In the rows, 128 means zero.
Named moves (each a turn or a mirror), then the moves between two rows, first move first; the first pair answered:
move Guv:
[141 133 165 136  96 110 118 106  89 116 146 117 114 114 146 155 161 129
 163  98] -> [136 128 177 153 112 149 107 107  85 108 113 122 100 116 143 131 140 141
 169 134]
[111 112 159 103 115 140 110 105  92 116 112 133 116 142 123 159 131 123
 130 115] -> [111 109 159 101 119 135 113 101  95 117 113 132 113 142 119 160 131 121
 128 114]
[135 151 137  98 142 120 137  98 122 117 128 140 137  92 121 146 151  92
 119 116] -> [132 145 144 110 158 157 126  97 123 104  99 142 126  90 118 122 130 101
 125 148]
[134 152 154 113 145 149 115 111  93 104 109  82  84 151  55  96 155 106
 130 120] -> [140 158 144 103 131 122 119 110  94 109 133  81  93 148  60 115 174 101
 126  97]
move bet:
[123 117 134 149 133 152 112 127 132 129 107 144 124 130 155 130 103 153
 128 154] -> [115 130 118 116 139 131 131 116 130 132 126 117 114 128  93 116 159 111
 100 112]
[135 146 145 146 140 144 103 122 125 110 111 149 107 138 165 142  77 114
 120 172] -> [120 147 127 120 157 140 126 116 129 108 120 118  95 137  90 114 131  78
  78 140]
[126 123 138 137 125 141 134 129 127 128 122 126 125 131 129 126 118 126
 133 140] -> [124 128 139 131 129 130 139 125 121 128 131 116 124 129 111 126 132 115
 129 126]
move getab:
[144 114 110 148 120 112 152 140 112 160 140 190 176 123 186 146 118 160
 143 135] -> [134 116  87 122 121  82 170 131 119 171 163 164 173 128 136 140 163 132
 112  94]
[126 138 156 123 126 130 116 124  95 125 117 106 102 164 103 161 158 105
 161 141] -> [122  99 129 154 129 153 121 148 140 136  98 124  96 174 138 148 118 153
 141 163]
[133 172 133 127 100  76 113 134 125 142 152 128 115 151 128 166 128 144
 135 109] -> [133 155 127 140  99  88 110 144 138 142 138 140 115 149 147 164 100 167
 136 126]
[108 103 106 136 149 166 136 127 145 101 102 145 138 117 141 106 118 129
 120 147] -> [104 121 111 111 149 143 139 116 127 104 123 125 137 116  98 110 159  94
 115 118]
Then:
Each pair is two moves apart.
[132 133 160 127 146 172  87 122 107 123 101 108 121 123 150 105  91 120
 169 168] -> [125 147 136  84 142 127 114 111 107 133 143  78 130 120  87 112 157  76
 140 106] => bet, Guv
[132 140 141 142 106 110 117 138 128 134 134 136 137 139 159 153 121 150
 162 137] -> [132 147 139 122 100  94 124 130 116 135 148 123 135 138 129 150 149 128
 152 112] => getab, getab
[126 112 110 122 140  91 151 141 146 143 146 160 145 119 145 129 120 128
  82  85] -> [124 135 130 107 147  89 145 128 121 134 150 140 141 121 106 117 147  92
  90  81] => Guv, bet
[128 136 160 122 145 145 115 140 104 117 125 106 130  98 112 118 117 104
 142 150] -> [117 128 135 112 146 135 134 146 124 125 133  97 126 102  83 112 140 102
 112 128] => getab, getab
[123 121 115 124 128 138 123 148 128 133 122 124 120 145 124 126 129 148
 116 138] -> [131 124 121 128 121 128 116 145 123 138 127 128 130 138 140 138 123 151
 127 133] => bet, bet
[127 146 160 104 163  96 120 127 108 126 104  94 131 134  76 144 148  90
 134 119] -> [137 129 133 112 138  55 120 137 131 147 130 123 156 133 145 186 126 125
 141 102] => getab, Guv
[121 134 131 120 127 131 125 127 116 122 118 110 108 139  84 102 147 121
 133 131] -> [136 138 142 136 104 112 108 130 108 129 129 128 120 135 144 139 119 145
 161 137] => Guv, bet
[141  93 104 141 110  90 129 148 146 137 136 103 105 167  99 103 131 149
 115  89] -> [145 127 147 134 115 107 106 128  94 113 124  93  99 161  77 100 144 111
 142 111] => Guv, getab
[145 110 107 118 156 129 135 132 113 143 105 118 152 151 105  95 116 102
 113 138] -> [151 107 116 127 156 134 131 132 112 137  98 127 154 151 119  97 101 110
 122 151] => getab, getab
[135 139 134 125 103 101 108 138 131 136 149 129 107 135 149 153 123 140
 135 115] -> [125 129 131 121 127 139 115 140 135 127 122 113  89 137  95 105 137 125
 112 127] => Guv, bet
[145 154 168 126 106  90 128 104  74 115 145 112  88 158  87 138 115 118
 157 128] -> [143 117 116 137  90  65 148 124 132 146 164 133 108 162 138 157  92 171
 125 109] => getab, Guv
[140 124 142 152 116 134 120 133 133 127 126 132 122 149 155 136 110 151
 144 127] -> [137 122 122 141 111 112 130 136 146 137 139 125 123 152 146 140 125 150
 130 108] => getab, bet
[132 131 134 136 130 144 124 147 128 113 111 134 121 119 138 107 125 134
 136 138] -> [136 145 130 121 115 106 127 143 123 120 136 129 122 120 148 128 142 126
 142 111] => getab, bet
[127 116 143 159 126 146 122 152 100 122 106  84 108 172 135  98  86 190
 140 150] -> [140 136 139 135  95  81 124 142  89 131 155  83 135 163 159 148 108 172
 159 107] => Guv, getab
[121  87 129 130 169 164 155 127 141 131 112 127 135  79  88 109 145 111
 116 121] -> [123  87 141 145 169 180 143 131 139 130  97 142 135  77 119 113 119 125
 131 143] => getab, getab
[125 123 103 121  97 139 142 146 145 137 137  75 100 151  77 113 177 112
 119  96] -> [125  95  97 162  98 170 131 164 174 140 105 106 104 155 132 110 120 158
 121 138] => getab, getab
[145 115 103 138 109 106 132 139 166 138 144 135 130 147 153 148 120 167
 105 117] -> [152 165 152 119 111  99 114 114 105 116 150 112 128 136 120 152 156 107
 136 112] => bet, getab
[115 127  81 139 106  95 140 145 142 156 145 135 149 137 154 152 137 131
 116 119] -> [103 123  75 132 116 107 144 150 146 155 142 123 143 146 132 134 148 126
 103 113] => bet, bet
[126 125  88  89 117 113 139 142 136 116 153 132 148 129 133 141 152 109
  70 123] -> [141 150 141 107 121 146 105 132  93  94 128 146 147 125 162 145 124 104
 125 171] => getab, Guv
[116 107  94 102 139 140 166 125 145 140 124 116 131 134 112 134 128 133
 109 126] -> [128 129 117 103 113 118 149 119 118 142 142 130 143 129 156 175 118 134
 149 127] => bet, getab
[124 173 135 109 114  81 105 117 151 113 146 116 131 118 127 128 143  85
 122 133] -> [111 142 127 128 139 127 107 133 184 112 109 123 109 129 119  88 118 114
  95 167] => Guv, getab
[105  86  87 140 154 146 149 147 172 140 118 142 136 102 112 107 117 144
  84 125] -> [113 113 137 154 159 184 120 137 127 116  87 144 125 110 118  97  94 135
 128 168] => bet, Guv
[102 184 155 106  74 129  98 115  89 135 124  74  93 153 123 104 130 177
 172 137] -> [ 99 148 116 125  77 133 110 136 131 152 121  87  92 162 155  98 104 221
 147 147] => Guv, getab
[128 135 139 142 101  91 137 130 136 159 156 143 166 104 163 157 112 120
 137 111] -> [107 130 141 129 143 144 148 128 132 143 117 111 136 109  75  94 141  91
 101 121] => Guv, bet
[127 136 126 141 119 170 109  92 127  98  96 119 107 152 134 109 116 141
 129 163] -> [131 123  98 148 108 138 123 100 155 112 117 135 125 151 172 130 104 163
 125 151] => Guv, bet
[125 130 146 121 130 138 125 128 104 117 122 106 108 156  85 102 141 112
 126 130] -> [131 136 130 109 104  91 131 126 115 129 157 115 130 151 122 143 147 122
 131 100] => getab, Guv
[146 150 142 133 110 108 117  94  94 163 120 139 142  72 179 182 116 131
 136 133] -> [119 124 130 131 160 172 136 102 113 156  75 118 114  73  91 107 131 117
  84 153] => Guv, bet
[134 144 127 110 112  56 126 121  93 136 196 110 122  97  99 172 176 105
  88  88] -> [140 113 119 154 104  80 112 143 129 142 173 158 133 100 199 189  96 177
 111 137] => bet, Guv
[128 118 137 133 144 181 129 136 134 123  95 137 122 121 128  97 116 138
 131 157] -> [133 144 157 121 140 171 125 122 105 115 104 125 123 117 111 107 137 111
 151 149] => getab, getab
[127 128 147 140  78 125 109 132 118 125 139 123 103 188 184 140  95 165
 135 128] -> [113 109 129 137 106 153 126 143 140 122 116 109  84 198 136  98 108 168
  99 140] => getab, Guv
[139 131 151 135 140 138 122 135 115 104 120 127 123 127 118 101 149 121
 125 138] -> [135 121 138 135 138 135 133 140 120 102 123 121 120 129 112  96 151 122
 112 131] => getab, getab
[126 160 179 122 153 158 131 119 116 122  70 107 104 114 157 110 118 139
 126 181] -> [123 143 162 133 156 160 136 127 131 129  67 107 102 118 161 107 109 156
 113 182] => bet, getab
[123 119 108 127 132 110 133 135 150 141 131 144 122 140 150 111 122 132
 115 125] -> [130 145 135 115 123 104 123 118 117 131 137 140 129 133 145 130 133 109
 146 122] => bet, getab
[129  63  78 146 113 117 166 140 174 143 117 137 129 131 111 114 105 142
  83 121] -> [136  79 126 162 126 166 135 133 138 120  82 141 112 135 118  91  77 139
 116 171] => bet, Guv
[127 151 149 140 105 112 100 119 106 108 124 122 122 143 145 138 121 131
 159 147] -> [117 160 145 123 109 107 112 114 103 107 128 107 115 143 108 127 153 110
 140 125] => bet, bet
[123 120  95 133 148 134 145 141 160 144 122 128 155  86 120 110 148 116
 119 112] -> [132 124 113 152 146 149 134 148 153 139 109 141 157  86 151 113 118 127
 142 138] => getab, getab
[135 124 164 141 113 153 115 127 119 112 108 112 111 160 147 117 114 152
 168 141] -> [127 121 161 137 125 163 123 126 118 114 101 103 107 161 117  96 125 142
 149 136] => bet, getab
[115 107  88 117 124 169 113  92 123 109 119 120 114 139 111 108 132 115
 128 163] -> [133 105  88 126 104 154 107 100 127 115 129 138 123 136 159 137 101 140
 152 167] => bet, getab
[129 154 100 115 140 160 115 114 122 136 130 109 125 144 111 111 154 130
 107 114] -> [137 147  92 125 124 143 107 127 136 148 138 128 134 146 162 136 126 162
 118 117] => bet, getab
[139 135 142 121  98 125 108 128 105 119 132 117 116 155 127 140 130 139
 139 138] -> [133 133 135 117 106 126 117 129 106 119 138 106 110 155 104 128 143 133
 128 131] => bet, bet
[163 128  88 117 101 101  97 147 123 137 135 110 118 158 103 108 139 157
  79  73] -> [168 119  99 145 103 127  84 155 133 131 112 133 120 164 150 114  90 189
 101 114] => getab, getab
[151 125 152 131 131 138 111 105 126 141 126 119 139  90  98 145 125 126
 134 162] -> [150 103 137 142 127 132 117 116 147 151 127 128 143  92 121 149 111 151
 128 160] => Guv, getab
[128 112  98 118 144 133 150 125 133 142 129 128 136 136 105 110 135 131
 109 139] -> [141 137 140 127 139 140 130 118  94 126 121 138 138 133 133 127 116 124
 154 164] => getab, bet
[117 146 152 128 168 171 126 115 104 117 103 130 122 113 107 118 136  88
 140 162] -> [109 135 127 115 169 160 139 121 122 125 116 119 124 116  81 104 153  88
 107 134] => getab, getab
[122 135 117 129  79  97 133  88 104 144 156 117 125 169 129 108 181 148
 106  93] -> [122 150 144 135  88 122 120  85  74 128 138 107 108 168 114  91 176 136
 121 116] => Guv, bet
[ 92 120 165 147 135 126 124 133 134  98 137 101 127 174 113  97 129 135
 135 141] -> [ 99 125 177 152 119 111 116 134 126 101 141 109 138 166 145 122 120 141
 155 143] => Guv, getab
[136 165 166 150  98 136  96 107  91 123 132 115  91 162 104 115 141 129
 154 148] -> [136 140 155 170 106 150  99 123 118 131 113 132  91 163 136 110 106 159
 145 166] => Guv, bet
[138 102  89  94 160 155 145 116 134 167  97 115 110 127 107 107 134 137
  76 136] -> [159 131 104  90 114  95 134 109 115 170 136 128 137 121 172 174 129 140
 121 107] => Guv, bet
[149 146 155 142 130 124 117 123  96 122 129 147 159 101 185 179 113 122
 183 136] -> [124  83  82 153 151 144 151 154 177 146 115 149 148 117 162 131 101 165
 102 133] => getab, Guv
[133 117 123 166  79 119 107 139 141 126 143  81 107 172 138 118 113 193
 149 114] -> [131 123 141 163  98 139 102 133 127 114 125  70  91 169 108  91 121 176
 151 127] => getab, Guv
[143 141 158 149 120 122 108 112 111 122 118 124 135 138 164 138 134 137
 162 140] -> [127 130 118 124 125  97 141 115 131 135 138 104 138 141 119 128 174 119
 116  97] => bet, Guv
[146  70 109 124 142 173 126 120  92 142 137  89 156 101 114 103 159 108
 128 132] -> [150  62 116 135 135 184 116 127  93 144 130 107 156 104 146 109 131 134
 140 154] => bet, bet
[126 123 119 142  96 102 133 137 141 129 142 101  88 167 126 119 121 163
 113 114] -> [127 147 145 130 100 103 123 124 115 117 139  90  82 165 100 115 137 138
 125 115] => Guv, getab
[146 156 134  92 103  99 123 105 116 139 130 101  92 163  82 106 160 122
 116  91] -> [162 147 146 123  79  93 101 113 118 140 131 135 107 164 172 146 104 168
 154 121] => bet, Guv
[140 132 114 124 135  98 134 125 136 124 131 136 150 120 140 136 133 131
 116 115] -> [137 130 116 131 135 107 132 127 141 125 125 145 155 119 153 137 123 140
 123 124] => getab, getab
[129 128 111 120 140 126 138 125 133 127 133 124 118 120 110 125 142 127
 110 120] -> [136 133 132 137 132 134 123 127 120 120 121 140 116 121 147 136 113 140
 140 142] => bet, Guv
[ 69 126  93 122 190 153 151 110 121 131 161 124 186  66  85 113 149  70
 102 117] -> [ 82 140 134 141 198 192 128 106  97 117 133 139 184  62 117 115 118  79
 143 162] => Guv, getab
[138 162 145 111 114 114 113 111 110 106 136 113 122 141 118 127 139 132
 140 112] -> [125 131 109 120 129 132 128 128 150 119 122 111 115 151 109 101 133 156
 104 111] => bet, getab
[130 115 100 132 114  78 125 118 171 175 146 154 142 139 178 117 101 145
 129 100] -> [145 141 131 136 104  80 102 107 136 161 142 158 145 134 192 128  92 131
 167 121] => getab, getab
[134 117 141 148 130 143 119 122 117 122 118 151 136 109 170 148  99 135
 155 149] -> [115  94 101 136 145 147 150 137 161 135 115 130 122 119 117 112 124 144
  99 128] => getab, Guv
[152 102 171 127 165 193 124 136 101 108  97 123 146  95 164 124 126  90
 143 133] -> [151  82 143 134 158 180 131 147 132 123 103 135 158  94 194 130 110 117
 131 128] => Guv, bet
[118 140 131  93 172 118 107 112  94 132 140 113 139 132  91 133 133 114
 138 147] -> [116  99  94 112 171 122 118 134 141 153 131 130 137 143 122 124 107 157
 110 148] => bet, getab
[118 166 154 130 122 116 106 129 106 126 138 118 115 136 150 157 136 115
 149 119] -> [107 163 141 122 142 132 125 133 114 125 132 102 107 135 101 131 162 102
 117 113] => bet, bet
[136 103  99 117 133 101 137 113 133 102 121 155 140 121 179 175  99 155
 119 127] -> [116  99  92  97 157 126 158 112 139  99 110 124 124 122  97 128 138 120
  77 118] => Guv, bet
[128 117 117 150 130 137 125 125 141 128 128 172 157  95 179 158  98 143
 143 138] -> [129 140 121 120 118  97 132 111 120 128 164 148 163  90 148 168 147 107
 142 101] => bet, bet
[101 131 132 115 135 159 128 100 128 148 132 117 121 120  90 108 131  93
 103 122] -> [119 141 159 135 120 153 104 102 106 140 127 135 127 116 147 138 100 112
 149 142] => bet, Guv
[105  75  81 131 177 178 163 158 184 139 106 130 148 127 121  83 105 135
  70 153] -> [114 151 157  94 173 166 140 113  87 105 118  96 142 113  66  96 161  51
 128 148] => getab, Guv
[116 113 119 120 177 122 143 138 179 123 114 144 142  76 112 100 144 118
 112 144] -> [136 152 157 113 166 108 127 121 134 110 121 147 147  69 124 131 150  96
 157 143] => Guv, getab
[132 142 144 125 130 133 118 126 103 119 117  99  97 148  92 101 147 112
 133 124] -> [135 131 147 141 135 154 111 131 113 114  97 112  94 152 115  99 121 140
 137 147] => bet, bet
[143 183 163 121 136 163 100 138 122 120 147  94 146 124  99 128 131  93
 211 143] -> [131 175 154 117 152 177 107 140 131 120 138  85 138 123  72 110 142  89
 192 143] => bet, bet
[122 111 135 136 143 162 126 130 140 121  97 128 108 140 105  93 128 129
 107 153] -> [127 123 152 137 147 163 116 121 117 112 100 132 108 133 110 102 123 120
 130 157] => getab, getab
[105 120  93 131 116  97 140 104  98 156 133 116 142 119  76 122 174 100
  76  83] -> [113  97  81 152  91  79 142 115 124 169 142 140 156 126 146 151 132 148
  83  90] => bet, getab
[120 121 138  93 154 117 139 148 139 150 148 142 137 155 106 120 142 110
 110  89] -> [124 102 135 116 155 140 135 161 153 151 130 161 134 154 142 119 105 141
 114 118] => getab, getab
[134 151 138 109 166 130 144 106 114 119 122 139 163  76 112 149 140  90
 144 145] -> [123 114  95 124 172 144 163 129 166 133 115 146 155  86 118 131 123 125
 106 149] => bet, getab
[113 127 102 115 159 129 157 126 135 133 133 150 166  80 115 144 143 101
 104 120] -> [120 128 123 135 159 150 139 128 127 126 111 169 165  80 154 148 107 118
 132 152] => bet, Guv
[121 116 100 150 146 144 132 134 139 141 131 118 149 106 170 133  96 151
 123 130] -> [116 126 117 139 162 172 131 129 114 128 109 101 131 105 122  99 114 126
 117 144] => getab, Guv
[140 143 127 125 117 104 148 125 114 129 154 112 134 127 111 148 134 116
 142 111] -> [133 123 101 128 130 114 158 137 136 139 145 110 128 132  97 133 130 130
 116 114] => bet, getab
[142 175 173 123  95 115 101  99  89 121 131  97 126 132 137 159 164 132
 162 138] -> [118 127 108 120 121 122 136 120 160 146 132  83 116 148  85 116 185 154
  80 113] => getab, bet
[119 122 123 125 137 132 134 129 136 136 125 106 116 151  74 108 161 108
 104 112] -> [130 106 115 146 107 108 124 142 155 149 136 137 130 155 161 151 117 157
 125 116] => bet, getab
[137 122 118 154  84 107 111 147 148 135 120 109  92 192 145 114 109 185
 121 120] -> [144 168 161 134  83 108  93 123  91 114 126  90  95 179 116 122 138 131
 150 118] => bet, getab
[137 110 149 140  80 106 121 120 125 143 132 121 137 138 185 172  83 154
 153 143] -> [139 135 157 111  71  83 128 103 102 141 156  96 139 130 148 179 129 111
 158 112] => getab, getab
[137 133  94 115 110  90 152 147 145 147 165 117 132 125 138 151 144 135
  97  88] -> [124 142 122 111 143 143 146 142 124 131 128  93 108 131  72 103 160 109
  98 117] => Guv, getab
[100 137 121 112 210 173 158  98 110 110 100 141 145  67  52  97 157  72
 104 123] -> [ 99 104  97 133 216 190 161 118 150 120  79 160 143  74  83  85 118 116
  85 142] => getab, getab
[138 148 112 146 123 136 141 135 196 140 125 141 100 157 142 111 118 158
 135 119] -> [148 188 136 122 109 109 137 114 157 131 151 126 101 147 116 130 155 114
 157  93] => Guv, getab
[112 138 138 143  95 149 123 148 128 152 134 132 102 149 132 119 105 149
 152 107] -> [112 153 149 135  99 155 120 136 115 150 132 120 101 151 111 114 120 126
 157 104] => bet, getab
[111 146 142 142 113 121 146 134  86 120 147 101 131 158  75 123 131  99
 129  94] -> [112 125 144 172 124 167 132 147  99 115 112 120 121 162 103 101  83 131
 134 137] => Guv, getab
[114 111  89 123 126 102 154 145 157 150 143 118 120 145 107 119 151 138
  94  96] -> [136 162 172 133 122 137 111 120  77 111 117 125 117 131 130 131 128 112
 171 145] => getab, Guv
[132 106  94 119 122 124 146 136 154 134 139 120 133 136 131 133 147 146
  90 113] -> [149 140 128 115 103 107 129 120 112 126 153 123 139 132 155 162 145 131
 132 111] => bet, getab
[119 113 106 133 122 151 123 129 150 133 128 132 120 140 126 122 103 156
 112 126] -> [123 137 135 122 134 158 115 115 116 119 123 115 109 135  94 112 126 122
 129 126] => getab, Guv
[138 124 126 155 155 152 130 121 131 151 108 133 146 106 151 119 105 120
 142 167] -> [140 133 134 152 155 151 127 114 114 144 114 129 142 101 138 121 119 102
 150 163] => bet, getab
[128 128 138 115 159 135 131 122 120 124 119  93 126 136  82 104 154 103
 117 119] -> [136 136 157 121 151 133 119 117  99 114 116  99 130 131  97 113 144 101
 135 129] => getab, bet
[129 139 151 122 166 164 124 109 103 111 102 143 155  87 115 131 123  88
 147 152] -> [131 124 138 138 160 156 123 121 121 121 107 162 165  88 159 149  93 118
 150 159] => Guv, bet
